Some points, one per row:
(0.16, 0.57, 0.27, 1.13, 0.25, 1.47, -1.28, -0.03)
(0.09, -0.49, -1.06, 0.54, 0.29, -1.30, 0.94, -0.54)
(-1.70, 1.54, 0.53, -1.75, -0.33, -0.16, 1.81, -1.57)
(-1.21, -0.02, 0.31, 0.83, 1.21, -1.54, 1.44, 1.20)
(-2.05, 0.76, -0.64, -0.93, 1.19, -2.27, 1.73, -1.17)
(3.80, 1.50, -0.45, 1.03, -1.67, 2.33, -1.87, -0.28)
(1.64, 1.48, 0.31, 0.14, 0.19, 1.48, -1.46, 0.07)
(-1.16, -0.72, 0.29, -1.77, 0.27, -0.51, 0.85, -0.52)
(-0.52, -0.60, 0.43, -1.39, 0.68, -0.87, 0.88, -1.05)
(0.04, -0.28, -0.53, -1.41, -0.84, 0.70, -0.09, 0.66)
(-3.00, 1.62, 1.32, -1.24, 0.52, -1.16, 1.32, -0.38)
(-0.95, 0.42, 0.51, 1.23, -0.10, -0.12, 0.57, -0.52)
(0.64, -0.88, 0.31, 2.56, -0.27, 0.44, -0.03, 1.56)
(-1.10, -0.04, -0.29, 2.09, 0.70, -0.21, 1.35, 1.17)
(1.80, -0.37, 0.08, 0.40, -0.49, 0.09, -1.47, -1.00)
(2.76, 0.63, -0.83, 1.08, -0.19, 0.51, -1.72, -0.61)
(2.60, -0.38, -0.25, 1.84, -0.58, 1.29, -0.07, -0.16)
(-0.63, 0.06, 0.31, 1.10, -0.47, 0.02, 0.60, -0.62)
(0.42, 1.35, 0.01, -0.81, -0.88, 0.73, 0.54, -1.12)
(-1.01, -0.56, 1.69, -1.73, 0.61, -0.61, 0.97, -1.68)
(1.18, -0.68, -1.62, 1.35, -0.05, -0.73, 0.65, -0.28)
(1.76, 0.04, 0.19, 0.57, -1.24, 0.52, -1.01, -0.04)
(3.18, -0.53, 0.80, 0.04, -0.24, 1.32, -1.35, -1.27)
Then 17 other points, each followed by its number:
(-0.10, -0.09, 0.21, -2.61, -0.12, 0.28, -0.26, -0.74) 0
(2.05, 0.16, 0.31, 1.12, -1.64, 0.89, -1.12, 0.16) 1
(-1.69, -1.26, 0.49, 0.32, 2.14, -0.10, 1.98, 0.52) 2
(1.67, 0.59, -1.20, 1.32, 0.89, 0.50, -0.89, 1.82) 3
(-1.49, -0.08, -0.36, -0.31, -0.31, -0.74, -0.35, 0.89) 4
(0.22, 1.45, -1.40, -0.77, -0.26, 0.42, 0.06, -0.13) 5
(-0.12, -0.02, -0.30, 0.19, -0.36, -0.30, -1.22, 1.41) 6
(-2.74, -0.13, 0.98, -1.39, 0.68, -2.59, 1.86, 0.00) 7
(1.11, 0.65, 0.02, 0.19, -0.05, 0.12, -2.06, -0.55) 8
(-0.19, 0.05, 0.00, 1.36, 0.89, -0.84, 0.02, 1.47) 9
(-4.09, -1.67, 2.04, -1.74, 1.43, -0.97, 1.68, 0.03) 10
(0.94, -0.49, -0.74, 2.46, 0.54, 0.48, -1.06, 2.09) 11
(0.39, -0.58, -0.16, -1.45, -0.70, 0.43, 0.10, 0.19) 12
(-0.22, -1.40, 0.25, -0.21, -0.35, 1.61, 0.63, 0.03) 13
(-2.03, -0.07, 0.41, 0.51, 1.24, -1.50, 1.24, 1.11) 14
(-0.33, -1.13, -0.51, -0.73, -0.54, 0.97, 0.32, -0.13) 15
(0.49, 2.38, 1.25, 0.77, -0.62, 1.83, -0.77, 0.23) 16
Which of these numbered points is nearest to each point below, ignoring the direction in which the first points spread most? Its number follows each.
(-4.86, 0.62, 1.70, -2.30, 1.74, -2.65, 2.51, -1.21) > 8
(-0.50, 0.35, -0.36, 0.12, -0.88, -0.31, -0.87, 1.26) > 4
(-1.87, -1.13, 0.81, 0.20, 1.85, 0.38, 1.58, 0.52) > 2
(1.77, -0.60, -1.27, 0.49, -0.56, 0.85, -2.40, 0.71) > 4
(-1.60, -0.08, 1.00, -0.83, 0.15, -1.73, 1.00, 0.30) > 7
(1.37, -0.22, 1.38, -0.49, 0.05, -0.02, -0.32, -1.31) > 7
(-1.35, 1.83, 1.45, -0.55, -0.41, 0.51, 0.12, -0.36) > 16
(3.49, 0.56, -0.25, 1.87, -2.04, 2.18, -2.39, 0.26) > 1
(-0.12, -1.76, -0.45, -1.53, -0.10, -1.06, 0.57, -1.09) > 12
